In the data rows, 128 means zero.
Here are some points, one per row:
[153 139 108  96 145 132 105 153 171  94 121 141 170 141 129 166 115  75
 143 145 169 159 113 104 128 144 143 141 155 146 123 112 134 144 166 191
 185 162 140 137 101 107 123 134 167 157 144 125]
[105 113 134 154 121 169 109 110 148  93 125 160  73 116 155 118 218 141
 114 109 142 148  99 126 130 138 146 140 129 117 129 130 135 134 145 142
 136 135  92 109  91  95 116 117 132 133 116 123]
[124 134 178 100 136 121 173 126  84 138 138  80 100 164 137 121  99 176
 137 152 138 160 149 133 142 130 114  91 122 149 128  59 122 129 118 107
  77 123 116 156 165 139 207 115 116 173 149 147]
[ 97 156 163  92 101 147 124 119 102 126 123  57 124 101 125 159  81 139
 132 121 161 145 151  93 100 115 124  92 138 143 157 192 146 108 101 107
  86 104 112 120 113 123 119 101 105 113 107  97]
[127 112 170  85 144 164 109 133 133 136 156  92 170 130 170 130 124 108
 150  99 155  65 149 157 110 110 110 128 157 149 157 169 138 142 107 101
 109  87  82 105 133 104 155 146 135 150 148 161]
[ 85 133 119 149 138 139  95 129 172 196 110  89 186  99 101 102  82  87
  72 162 106 107  91 137 141 122 142 142 149 144 161 127 134 137 125 117
 102 118 124 109 127 138 157 163 166 137 126  96]
[162  81  60 114 125 130  91  93 133 175 145 169  87 146 135 137 181 143
  65 156 114 104 196 149 134 132 153 108 110 111 101  99  87 107 109 129
 137 164 133 127 137 123 120 124 103 120 123 112]
[118  85  94 138 143 150 137 193 124 146 133 134  92 105 198 115 134 128
 112 125 125 154  97 162 130 140  99 137 124 150 132 147 152 150 137 159
 133 139 132 139 148 137 126 130 125 111 163 158]
[123 133 158 133 127 148 161 155 120  86 108 148  75  75 141 131 164 116
 118 211  96  75 151 120 121 128 113 127 125 103  93  94  82  87 125 130
 133 134 128 139 120 114 144 153 151 102 111  83]
[112 134 147 143 121 138 107 125 202 131 142 107 115 161 143 141 149 111
 123 118 122 101 143 167 150 154 124 140 119 122  98 102  99 101 134 119
 108 112 115 101  97 109 103 124 136 143 131 108]
[159 164 154 142 181 151 123 126 243 171 106 150 150 128 129 130 103 161
 158 174 147  86 143 118 129 143 180 154 150 151 123 124 131 116 142 151
 125 170 138 147 141 148 121  99 116 101 107 102]
[161 160 116 119 110 141 152 148 171  99 108 140 119  94 105  93 120 116
 114 181 160 119 119 142 112 157 148 103 123 148 123 140 159 163 148 102
 103 115 114  71 123 109 113 131 146 158 128 145]
[101 133 117  95 110 135 135 124 106 119 143 147 177 130 147 118 179 107
 191 126  77 143 199 144 168 164 179 176 165 131 117 114 125 133 131 134
 139 130 150 120 133 149 127 113 137 133 130 128]
[ 84 166 130 123 135 146 100 198 120 158 151  98 152 147 173  80 134 157
 111 129 171 157 162 145 132 150 147 160 171 139 136 142 115 108 134 124
 125 131 132 132 128 130 106 105  99 106 113 130]
[ 46  95 109 137 145 114 139  78 112  96 132 130 124 123 149  99 112 133
 133 133 160 137 162  93  92  95  97 123  97  94 118  92 139 123 124 130
 139 121 132 101 102 136 144 143 177 164 159 147]
[175  87 121 121 112 123 139 129 167 124 161 140 121 135  87 175 112 155
 109  98 164  86 163  98 139 160 141 165 124 121 117 114 127 130 148 124
 114 121 119 117 115 135 134 149 147 117 125 130]
[165 111 131 138 123 100 105 178 114 168 134 120 156 137 135 141 144 107
 110 134 146 157 149  98 142 157 187 191 153 154 144 121 137 125 109 130
  94  94 113 113  97  76 105 125 132 136 141 146]
[149 135 134  89 124 108 123  99 108 134 157  60  85  98 164 102 138 165
 110 112 172 114 141 119 119 136 143 141 162 145 152 142 115  95  89 105
 113 143 180 170 179 177 127 147 121 125 153 148]
[ 87 200 144 142 136 134 115 133 118 125 155 161 113  93  99 121 119 134
 128 171 101 117 144 104 105 107 103 117 133 152 152 115 109 114 106  86
 116 103 122 146 110 128 103 122 134 129 171 230]
[139 188 124  96 109 131 119  90 173 109 114 173 135 148 171 105 142 146
 144 165 116 158 119 154 127 159 123 129  92 134 171 133 119 142 123 152
 141 132 159 121 166 134 158 149 117  99  70  95]
[126 101  95 136 119 114  87 109 165 129 100 168 114 147 177 124 122 123
 118 169 136  93 127 152 152 113 106 101 114 121 148 157 173 159 182 167
 158 150 151 154 140 127  91  72  77 115 112 149]
[105 115 141 123  88 115 120 181  80  86 141 125 127  89 104 152 143 183
 151  79 141 128 129 168 145 122 111 113 119 158 128 136 135 121 111  97
 106 120 139 129 142 148 125 123 116  99 104 108]
[100  90 177  83 131 122 154 157 139 162 130 107 117 149 141 196 134 153
  96 134 118  89 102 103 149 115 129 111  94  93  99 107 135 175 193 195
 202 156 125  60  67  73  84 103 133 150 133 147]
[125 139  52 148 143 135 141  98 167 143 158 111  71 127 127 158 143 112
 139 180  99 150 139 106 120 110 102  95 119 106 113 105 117 116 102 118
 126 116 104 102 122 103  87 124 134 139 147 128]
[142 147 185 138 127 137 110 142  93  97  99 107  97 112  66 126 178  80
 133  99 114 202 151 151 157 152 133 130 117 119 115 110 100 111  85 105
 112 130 113 124 118 114  92  96 112 118 111 121]
[109 115 140 160 133 179 125  63 202 134 140 158 157  98 141 119 130 155
 142 135 155 146 139  95 123 115 107 111 107 138  92 131 132 145 112 139
 168 118 141 142 116 123 160 145  89 123 132 109]
[139 145  68  85 124 157 121 119 174 107  97  95 145 112  99 124 176 166
 123  95 110 112  69 118 118 110 116 123 121 104  93  81 115 127 115 109
 125 136 133 171 132 127 132 114 106  85  88 134]
[130 112 171 125 114 125 139  78 103 137  72 152 142 202 110 104 142 141
 122 132 145 120 119  93  96  72  94 112 156 156 114 148 118 120 120 107
 121  83 103 137 185 172 131 165 183 137 129 135]
[117 118 101 175 119 103 112 142 152 117 116  48 122 138 152 146 174 109
 141 180 105 132 121 109 119 135 124 115 145 139 135 160 136 158 143 150
 141 144 170 159 153 138 131 124 111 125 101 107]
[114  92 138  93  94 149 114  85 111 108 113 162  98 150 142 101  63 137
 122 120 105 142 145 109 135 138 120 127  95 106 125 139 160 150 160 127
 116 103  90 113 111 134 141 168 150 121  86  69]
[130 102 126 125 150 131 142 126 123 121 141 179  73 156 113 116 123  99
 173 112  86 114 108 136 158 159 139 124 128 124 105 140 140 143 126 134
 116 131 128 140 150 156 159 165 133 116 105 112]
[193  69  82  99 119 162  92  86 128  92 105 136 112 110  77 143 104 114
 124  98 103 162 161 120 119 100 110 111 143 138 149 138 147 150 141 135
 124 121 148 133 132 154 152 142 142 124 125 140]
[106 118 138 118 115 145 134 125 138  94 127 178  87 136  32  81 111 153
 157 131 145 118 117 132 130 115 118 130 107  99  94 102 103 118 118 178
 129 106 116  91 106 108  95 116  86 133 127 118]
[155 156 172 128 114 111 138 107 163 170 145 124 113 103 143 169  98  98
  75 162 156 192 129 203 173 127 116 127 113 117 104 111 116 101  98 114
 135 137 143 154 141 151 133 146 129 117 109 101]
[ 95 167 150 107 150 124 142 137  67 160 146 143 107 112 141 107 165 122
 147  74 136 117 118 148 126  84 135 117 127 160 173 167 172 161 133 123
 117 123 129 142 132 158 137 144 134 121  93  93]
[120 102 143 120 148 158 117 141 115 136 112 112 158  99 146 126  76 127
  96 130 111 119 109  77 110 154 131 139 136 129 135 139 159 124 132 130
 157 130 117 122 117 134 130 134 142 166 144 168]
[171 135 176 153 142 102  99 151  66 143  97  98 158 132 135 132 102 132
 186 134 149 111 142 176 135 151 128  83  97  59  83  90 142 142 147 129
 157 131 130 126 109 113 102 152 111  97 122 108]
[164 143 120 158 143 199 146 108  51 195 157  85 147 141 103 119 161  65
 160 122 132 128 105 126 122 122 113 136  93 143 132 138 131  87 160 120
 160 136 172 134 134 120 121 104  98 118 116 140]
[183 119 108 115 111  99 133 167  93 131 112  85 154 117 146 110 178 137
 164 158 133  97 113 100 113  95  86 143 126 141 151 142 136 115 109 104
 102 142 115 128 125 151 139 154 118 165 163 144]
[120 138 140 115 136 132 178 138 148  85 103 137 166 119 170 125  67 130
 146 108 130 179 124  98 118  89 123 120 109 105 114 130  96 121 145 111
 103 138 131 121 137 104 106 169 127 154 157 177]
[162 113 160 124 116 115 133 171 153  76 129  83  42  98 134  77 137 134
 132  98 133 126 131 137 163 135 152 145 123  96 121  92 118  98 120 113
 139 103 136 117 157 129 142 102 117  87  86 111]
[149 128 106 126 123 106 107 177 136  99 116 110 178 150 121  97  93 144
 143 122 131 128  70 148 185 154 163 142 132 149 115  98  70  83  89  89
 146 136 119 137 129 143 137 131 133 124 135  81]
[108  93 123 132 113 143 148 151 112  82 156 133 189  82  73 146 143 112
  88 102 120 127 115 130 114 127 160 101  84  68  75  81  76  92 119 171
 133 123 127 145 175 167 161 155 141 172 161 129]
[168 110 126 114 179  94 139 103 165 147 142 118  67  87  73 127  99 162
 137 137  91 162 101 123  99 118 154 168 137 125 116 152 116 165 173 146
 177 102 113 116 100 103 129 118 152 174 134  91]
[158  99 148 170 123 102 172 135 117 209 121 118 156  88 172  63 117 160
  90 117 134 144 147 123 117 125 118 114 131 136 130 141 137 145 143 167
 150 153 132 127 107 100  95 105 134 125 142 151]
[ 86 147  79 135 123 168  87 169 146 114 124 154  88 117 169 160 136 133
 150  76  62 138 106 158 168 149 144 127 133 144 143 160 155 133 140 115
 100  82  86  97 122 145 152 152 143 155 163 163]
[ 99  91 118 129 161 109 125  90 119 134 101 120 173 128 108 150 137 162
 191 120 102 134 143 159 128 116 110 135 129 163 175 161 141 115 113 127
 123 149 145 140 148  79 112 109 146 129 136 137]
[153 148 175 113 141 145 114 101 166 101 153  91 123 146  91 135  96 146
 127 107 120 114 100 116 118 114  87 105  90  93 121 146 135 157 140 132
 126 154 140 131 147 162 150 145 169 142 176 174]
[109 140 102 137 166  99 166 115 110 117 134 112 182 151  88 110 200 162
 110 189 159 169 185 130 159 133 136 133 131 124 152 164 157 149 147 115
 120 102  98 124 124 153 140 138 113  93 104 123]
[137 165 126 138 113 154 115 110  75 116 154 165 182 132 191 129 120 126
  94 182 125  85 106 170 158 130 141 156 141 131 136 157 152 149  94  97
 107 100 128 140 143 101 114  89 109 129 142 125]
[178 162 149 140 131 104 123 159  72 144 108 208 136 123 144 160 135 152
 102 117 163 115 158 142 147 141 144 137 134 138 144 148 128 137 128 128
 133 120 133 129 134 134 148 124 126 129 130 134]
[133 160 116 134  99  95 114 103 130 122 149 199  82 138  60  80 143  90
 127 116 117 148 143 117 139 124 113 116 129 115 124 148 165 145 163 154
 168 187 156 147 144 105 144 137 146 161 160 141]
[140 112 113 117 209 134 160 145 106 102  99 185 154 170 150 104 135  93
 124  80 129 132 149 121 121 143 125 126 128 127 118 108  90 104 105 106
 126 132 152 136 115 117 107 102 129 138 141 120]
[175 137 134 129  99 149 136 145 109 133 191 160 126 138 138 130 120 139
 191 148 120 121  97 126 135 140 116 104 120  97 129 129 123 120 125 142
 125 133 136 158 147 172 158 157 169 157 133 146]
[137 148 113 139 107 105 182 135 171 219 102 123 156 147 117 122 130 129
 145  31 141  95 134 181 177 179 151 147 168 141 175 138 132 111  95  94
 103  98 118 133 121 132 125 136 127 144 143 120]
[143 133 123 153 103 106 133 121 109 116 128 135 112 152 129 147 127  91
 101 131 159  98  88 113 107  98 106 103 118 128 151 137 135 146 135 139
 115 104  99  91  97 104 121  99 106 114 128 134]
[137  81 137 137 139 119 101 162 142 156 135 160 173 128  98 130 134 171
 101 162  89 131  87 167 121  88  60  64 100  86 122 119 114  93 103  94
  91 128 148 144 123 147 133 116 130 145 115 119]
[ 82 100 104 133 111 108 128 147 148 145 123  99 112 113 158 144  71  55
 228 123 172 100 147 147 138 113 119 115  89  91  99 106  94 110  96 101
 116 134 134 156 162 162 149 118 122 119 117 152]
These points spread out most along one direction. Take the direction at right angles to it along which they spread out most. Then take the direction at right angles to both along which they spread out most. Go by this last direction. For each point below, how far along it does it lie, from 0 to 99? The average is 50, and the first point in the table lies past the average. One standard deviation of the points above along it is 16.
[105 180  83 125 148 128 165  97 101  69  80 121 105 161  89 153  97 147
 110 127 159 136 107 153 146 162 148 135 107  86  54  96  99  98 115 143
 118 118 104  97  87 112 151 157 163 143 121 128] 38
[143 128 160 165 111 140 170 131 160  69 153 142 113 187 150 112 111 110
 135 112  71 132 144  96  82  91 159 138 172 155 164 135 149 134 117 131
 141 157 141 122  88 118 116 127 119 134 134 137] 62
[135 215 138 123  87 128 154 170 125 152 129 118 121 126 148 127 127 101
 103  99 129 141 155  89 100 109 106 125 132 121 123 132 129 144 138 130
 139 138 135 154 143 122 102  79  87  70  90  85] 38
[104 163 170 116 156  76 108 114 143 138 111 131 131 116 141 153 165  90
 109  89 119 111  94  55  84 112 122 139 139 136 129 123 133 123 117 124
 109 120 136 119 136 134 139 133 100 110 109 102] 55
[101 114 146 103 127 108 137  67 112  93 125 164 143 100  96 128 136  86
 131 105 115 144 142 119 100 153 126 130 140 141 142 129 152 153 178 163
 129 128  72  95  91 111 108 110 102  96 118  81] 55
[112 118 112 121 156 110 144 135 127 151 115 155 160 134 112 184 116 156
 117 163 123 182  82 119 102 124 139 166 174 140 146 123 120  85  89  99
 118 129 132 108 141 134 128 120 116 114 128 130] 51
[ 76  87 127 143 130 165 112 174 155 100 117 122 101 163  46 190 107 149
 111 150 122 117 136 130 114 133 130 150 140 136 149 128 136 150 143 143
 172 174 176 179 171 143 133 142 116 128 130 118] 46
[ 78  81 111 134  74 129 127  95 102 142 110 174  92 128 140 132 179 131
 142 146 157 165  94 119 110 141 141 113 106 100  95 103 101 132 138 102
 117 127 132 133 123 143 147 137 154 134 140 136] 47
[167 169  92 141 111  76 142 163 112 153 127  79 157 158 133 118 109 132
  91 107  90  89 186 108  65  78  88 115 103 165 149 167 147 111 104 107
 119 104 121 143 148 146 157 130 132 122 118 144] 71
[109  84 129 107 121 127 115 155  72 177 137  89 139 144  92  80 114  93
 117 121 125 110 138 142 147 148 145 136 142 142 132 147 131 163 137 156
 135 149 132 120 110  98 102 102 100 102 139 179] 57
[126 136  94 189 144 131 115 124  96 127 165 125 166 115 137 146 124 161
 132  59 149 122 104  86 109 128 130 123 132 114 107  96 113 144 141 140
 129 137 116 108 134 109 126 134 144 119  95 101] 52
[107 101 138 160 128  76 109  86 114 108 170 112 135 104 151 147  96 102
  89 127 119 108 111 143 151 169 164 173 178 184 141 134 109  99 120 109
 137 142 138 152 127 120 111 114 114 122 104 163] 45
[164 177 108 169 136 137 125  67  70 123  97 101 117 110 168 135 100 119
 121 129 125 129 132 126 130 110 128 162 169 154 167 135 136 159 160 162
 129 144 118 104 107 131 115 127 121 138 128  79] 62
[122 115 119 111 122 106 106  99 141 115 140 103 117 161 143 138 124 136
 139 147 101 117  77 141 111 115 132 101 103 129 142 144 154 136 143 146
 131 118 132 150 119 121 107 123 142 121 195 163] 70
